One turn moves every row onto another: examples first, then more rows asked
z238: 5 -27 13 11 -24 -7 0 0 21 17 4 2 1 8 -7 -5 4 21 -3 -14 7 -12 -11 -1 19 8 23 4 -12 -10 0 6 -2 -9 15 2 -14 -2 7 -1 3 -8 10 10 -11 6 -1 10 7 0 -24 14 2 10 16 -19 -20
z918: 9 21 7 5 -18 -7 -14 0 -8 -17 -6 -10 4 -22 -5 -8 12 -8 3 -6 -10 23 -1 -1 19 -2 -25 -3 2 13 7 -13 11 -6 -3 -32 6 12 5 2 -19 21 -13 -13 7 1 5 6 -8 -18 4 -13 6 0 -16 3 8
z567: 7 15 23 -2 8 -16 -18 0 -10 -8 1 -15 -7 -14 -9 -11 2 -16 -12 10 -12 31 -6 15 7 6 -17 9 -7 10 -7 -9 17 -4 17 -7 4 18 9 -23 0 11 -1 -23 -4 4 0 -3 -13 -10 -7 -13 -22 2 -13 9 12
z254: 8 16 -23 0 -8 -17 2 -26 12 5 -7 -6 3 7 -7 4 9 5 -3 -5 8 -22 3 -5 -11 -8 -3 11 15 12 -5 9 15 9 -17 5 -2 29 -14 16 0 5 -22 21 -11 -5 20 -30 -7 9 0 19 -12 4 16 10 -4
z820: -9 21 15 -6 -17 -5 -17 7 8 5 -3 -19 1 -3 -21 4 -9 -12 -15 -2 17 30 4 14 18 13 -25 7 -1 13 4 -3 14 -2 13 -19 -8 4 -4 -13 -13 17 -12 -22 6 -2 5 6 -16 -14 -5 1 -25 -2 -14 9 15
z78: 7 -35 17 4 -21 4 1 7 12 14 -5 5 -13 6 0 1 -7 8 -2 -10 8 -24 -8 -1 12 10 10 2 -14 -4 0 -6 -7 -17 23 0 -16 4 -6 10 3 -9 0 13 -14 9 -2 2 17 -2 -18 4 5 7 6 -18 -15
z504: 12 14 9 13 -22 -15 -18 1 4 -17 0 -12 -1 -25 -5 -8 9 -7 11 -9 -8 22 6 -3 19 -4 -22 -4 4 11 6 -13 11 -3 -4 -30 9 6 4 6 -22 17 -6 -11 8 2 7 6 -8 -18 6 -13 11 0 -9 9 11
z54: 7 -12 5 4 -14 -20 -12 -12 17 4 2 -17 -16 4 -4 9 9 15 -6 -5 -1 -25 -13 -3 3 -10 9 15 -2 16 10 -3 19 10 -7 -3 -6 20 -5 4 6 15 -11 27 -8 -1 2 -21 6 2 -19 13 14 18 18 -19 -8
z913: 13 -26 13 9 -18 0 -12 4 22 14 4 4 -10 6 -16 3 2 8 -10 -11 16 -21 -12 4 13 8 12 8 -17 -9 10 3 4 -14 16 -2 -12 0 5 2 6 -6 -6 15 -12 17 1 11 5 -1 -19 13 1 15 22 -24 -15
z100: 12 16 4 8 -7 -32 -21 -9 2 -8 8 2 -4 -20 -6 -15 8 -7 1 -4 -3 31 12 2 6 16 -21 1 -5 5 3 -10 26 -14 2 -2 13 -2 -2 -10 -13 -4 -1 -12 2 18 4 -3 -13 -7 14 -3 -13 -1 -12 25 -1
z328: 11 7 26 -20 -21 -12 -14 7 3 -20 -6 -19 18 -6 3 -4 18 -7 -8 3 11 28 6 18 18 7 -31 -5 -3 8 1 -8 8 -2 5 -13 1 4 4 -14 -14 9 -8 -11 7 3 6 7 -11 -8 3 10 -6 10 -22 -8 7
z985: 8 -7 2 13 -5 13 19 7 9 17 -13 7 -8 10 -6 -6 -4 -18 -7 -7 17 -26 -17 12 1 -5 3 0 2 -15 -24 1 -17 -20 19 -1 -31 7 -1 10 4 -21 -3 -7 -9 6 8 17 1 -13 -5 4 -2 -6 15 2 0
z837: 8 -11 2 9 -26 -24 -8 -18 15 12 4 -7 -11 7 -5 7 11 21 -6 -7 -7 -21 -18 -6 1 -8 12 14 8 23 2 5 11 8 -7 4 -11 18 4 5 -1 16 9 19 -6 -8 -7 -17 5 -2 -20 8 11 14 18 -16 -13
z703: 6 12 -22 5 -10 -18 10 -28 12 7 -3 0 0 8 -4 11 13 16 1 -5 9 -8 0 -11 -6 0 6 17 27 13 -13 13 10 10 -16 9 -10 25 -10 11 0 -1 -8 14 -12 -14 8 -31 -7 6 -1 21 -12 4 7 12 -15
z194: 11 11 22 4 7 -22 -18 0 -5 -7 5 -18 -12 -19 -13 -8 0 -16 -7 13 -6 32 2 16 10 5 -13 14 1 11 -8 -5 14 -1 15 -3 7 14 8 -18 1 7 3 -25 -6 -3 6 -7 -13 -10 -8 -16 -25 3 -7 17 16
z977: 17 -5 27 -10 -27 -13 -11 11 9 -22 -2 -21 15 -10 -1 0 17 -9 1 7 13 29 11 19 23 4 -28 -4 1 5 1 -11 2 -2 5 -12 4 3 5 -12 -18 4 -5 -11 7 1 10 6 -11 -6 3 8 -4 9 -16 -7 8
z377: 11 -4 -2 26 -12 10 20 4 15 16 -7 5 3 4 -23 -8 -3 -9 -2 -14 13 -12 -16 6 16 -3 16 2 7 -12 -24 8 -13 -12 13 -5 -33 15 15 7 5 -16 4 -14 -18 7 8 17 -2 -4 -10 10 -4 -9 16 -1 -5
z597: 24 17 -7 -5 12 1 13 -12 4 0 -11 -2 8 -2 -7 -11 12 -16 3 -2 10 -14 3 4 -10 -7 6 7 12 -9 -33 16 -6 5 -4 11 -16 25 10 19 15 -21 -18 -5 -22 8 28 -9 -8 4 1 16 -14 2 15 8 3
z541: -2 14 16 0 -20 -11 -14 10 15 5 2 -22 0 -5 -23 7 -7 -17 -12 -1 24 29 8 20 20 8 -26 8 5 12 -2 -2 10 -2 10 -14 -7 -1 -2 -14 -16 9 -7 -21 6 -5 9 6 -17 -14 -5 1 -24 0 -7 16 18
z420: 12 15 -9 -13 9 0 21 -9 1 3 -14 1 -4 -1 6 2 4 -12 0 8 10 -18 -1 6 -8 -8 11 8 15 -10 -39 12 -14 4 0 14 -19 15 -4 22 14 -18 -16 -8 -16 -9 20 -9 -3 -7 0 2 -10 0 7 13 -1
z748: 5 26 3 0 -5 -22 -20 -9 -3 -8 4 4 0 -18 -4 -13 6 -4 -5 -9 -3 31 7 1 5 19 -23 -2 -9 0 3 -11 25 -12 3 -7 10 -2 -2 -12 -13 0 -9 -13 1 20 2 3 -13 -12 11 -2 -12 0 -18 20 -4
z501: 7 7 -19 -14 -12 -18 10 -19 4 9 -9 6 -5 3 1 9 11 2 -4 6 3 -28 -3 -2 -8 -6 1 16 15 19 -14 9 10 -5 -10 18 -8 24 -18 16 -2 2 -14 15 -9 -13 13 -33 1 7 4 9 -10 1 4 16 -14
z341: -1 -12 6 -7 -19 -21 -4 -7 15 13 -1 -7 -17 1 9 4 3 15 -7 -13 -3 -36 -12 -6 1 -6 8 11 -2 21 -1 -2 17 -1 0 6 -11 12 -14 8 -1 14 1 26 -6 -7 -2 -21 16 -4 -15 1 18 13 9 -5 -8
z145: 13 -1 4 19 6 17 9 10 14 17 -8 1 -4 1 -21 -14 4 -18 -3 -12 14 -19 -15 5 8 -5 12 10 0 -17 -18 12 -9 -18 16 -11 -26 12 13 8 9 -16 -8 -7 -14 9 18 21 -3 -8 -12 8 -4 0 25 -1 2
z405: 21 16 -9 3 5 -3 20 -14 9 -2 -8 3 12 3 0 -4 12 -4 -3 -5 10 -11 -2 8 -4 -6 11 2 23 -12 -42 16 -11 11 -2 13 -16 25 10 10 13 -15 1 -7 -25 -6 14 -8 -12 -1 -2 10 -13 1 14 10 3

z254 moves to -> z913
z100 moves to -> z977
z567 moves to -> z918
And these:
z238 moves to -> z405
z341 moves to -> z985

One turn moves every row onto another: examples first, then more rows asked
z606: -4 -3 8 12 -12 23 8 23 5 -9 -12 14 -8 3 15 6 -3 6 0 -14
z258: -7 -3 -7 -19 -18 -19 -16 9 -7 -1 19 0 -3 -28 10 8 11 -1 -17 0
z739: -2 29 5 22 -12 3 11 27 12 -5 -6 -3 -5 -5 -2 -10 2 5 -4 1
z543: 3 13 7 11 -2 10 19 30 13 1 -13 8 -1 -6 5 2 -8 15 0 -5
z402: -3 4 16 10 -12 26 -8 28 3 -1 -11 11 -13 -5 9 1 0 7 2 -18
z168: 14 -5 2 3 1 -7 -3 -23 0 3 20 -6 -5 -25 6 10 27 6 -4 7
z204: 8 -3 4 7 9 -24 0 -21 -19 6 -1 -16 16 -2 3 -4 4 -2 -15 15
z173: 10 -7 -8 -15 -9 -5 -6 -16 5 0 19 -10 -13 -29 10 12 18 4 -10 4
z490: -1 19 2 6 -9 10 5 31 15 1 -11 9 -8 2 4 11 -12 12 3 -9
z88: 11 -10 -13 -26 -8 -6 -10 -12 11 1 13 -14 -13 -21 7 7 -2 7 -16 6
z753: -1 3 2 -1 -10 -24 -2 6 -8 0 23 4 4 -29 6 11 27 3 -9 4
z25: 12 -14 -13 -23 -8 -10 -13 -11 10 5 4 -17 -8 -7 -5 -5 -14 8 -19 7
z228: -11 22 3 15 -1 3 7 22 15 -10 -9 -2 -8 -2 1 -19 3 2 6 7
z872: -4 28 4 14 -9 5 -3 30 16 2 -6 3 -10 7 -6 -1 -8 6 0 -4
z651: 20 -22 4 6 3 -3 -10 -23 1 13 3 -8 2 12 -16 -10 -5 6 -13 0
z704: 12 1 10 -14 5 -17 -9 -10 -18 17 1 -14 8 -29 8 9 0 6 -14 9
z107: 5 3 4 -12 1 -20 -18 -13 -15 10 2 -23 3 -22 5 -3 0 -2 -18 15
z621: 15 -17 -4 -8 -3 -7 -12 -18 6 10 3 -14 -3 8 -12 -11 -14 6 -19 6
z437: -12 25 2 16 1 4 6 23 17 -7 -5 7 -9 3 6 3 5 5 14 1
z769: 9 -16 8 -8 19 -16 -1 -15 -17 12 -8 -10 16 -3 5 0 -8 6 -11 11
z990: -8 17 11 11 4 13 2 25 13 0 -9 15 -9 3 5 6 1 10 17 -7
z695: 4 -19 14 18 4 -15 1 -2 -18 9 11 15 17 5 -4 3 20 6 -5 -4
z931: -6 -10 -7 -31 -16 -17 -22 13 -4 4 10 -2 -2 -16 4 3 -8 2 -18 -2
z128: -12 21 -3 18 -13 8 3 20 13 -13 -2 6 -12 9 10 7 4 -1 4 -4
z466: -4 -14 -6 -24 -3 -19 -18 12 -1 10 2 -5 4 1 -8 -12 -20 5 -17 1
z281: -3 -15 0 -5 2 -20 -15 4 -5 8 2 -1 11 19 -16 -19 -12 2 -13 6
z657: -13 10 1 20 -14 13 0 17 8 -18 -7 3 -12 10 11 -10 4 -7 -1 -7
z782: 13 -11 10 -5 -1 -9 -8 -16 -25 11 2 -8 8 -19 16 17 7 1 -20 0
z910: -4 11 14 3 5 15 5 32 12 1 -15 7 -7 -13 3 -6 -6 15 9 -3
z3: 4 -9 10 11 3 -22 6 2 -13 8 18 13 15 -15 3 11 29 10 -3 3
z744: 8 -7 6 9 -4 -15 -5 -23 -25 4 5 -13 10 -7 11 6 11 -6 -20 4
z828: 4 -23 9 -14 6 -8 -17 -17 -23 9 -7 -10 8 -2 10 0 -8 -1 -13 3
z902: -7 12 13 15 -5 19 -10 22 9 -1 -6 14 -13 9 2 3 1 5 11 -14
z834: -7 22 9 20 -10 11 -12 23 11 -3 -6 6 -14 12 -3 -3 -2 0 5 -9
z994: 0 -9 4 -13 -2 -12 -26 -19 -20 5 0 -19 0 -5 8 -5 -2 -11 -18 6
z792: 21 -20 11 12 10 -2 -3 -24 1 13 9 -1 6 3 -13 -2 10 11 -5 2
z293: -5 15 1 10 -14 13 3 25 12 -6 -6 12 -13 6 13 15 -4 4 -1 -14
z308: -6 19 8 22 -24 15 -7 21 4 -8 -4 0 -13 2 4 -7 6 -4 -8 -13
z428: 19 -11 9 13 8 -6 2 -25 -1 8 14 -2 3 -11 -5 4 23 10 -2 6
z52: 2 -21 9 13 1 -14 -11 -2 -12 8 5 8 16 20 -13 -12 4 0 -9 -1

z872 moves to -> z490
z621 moves to -> z25
z994 moves to -> z107
And these:
z281 moves to -> z466
z606 moves to -> z657

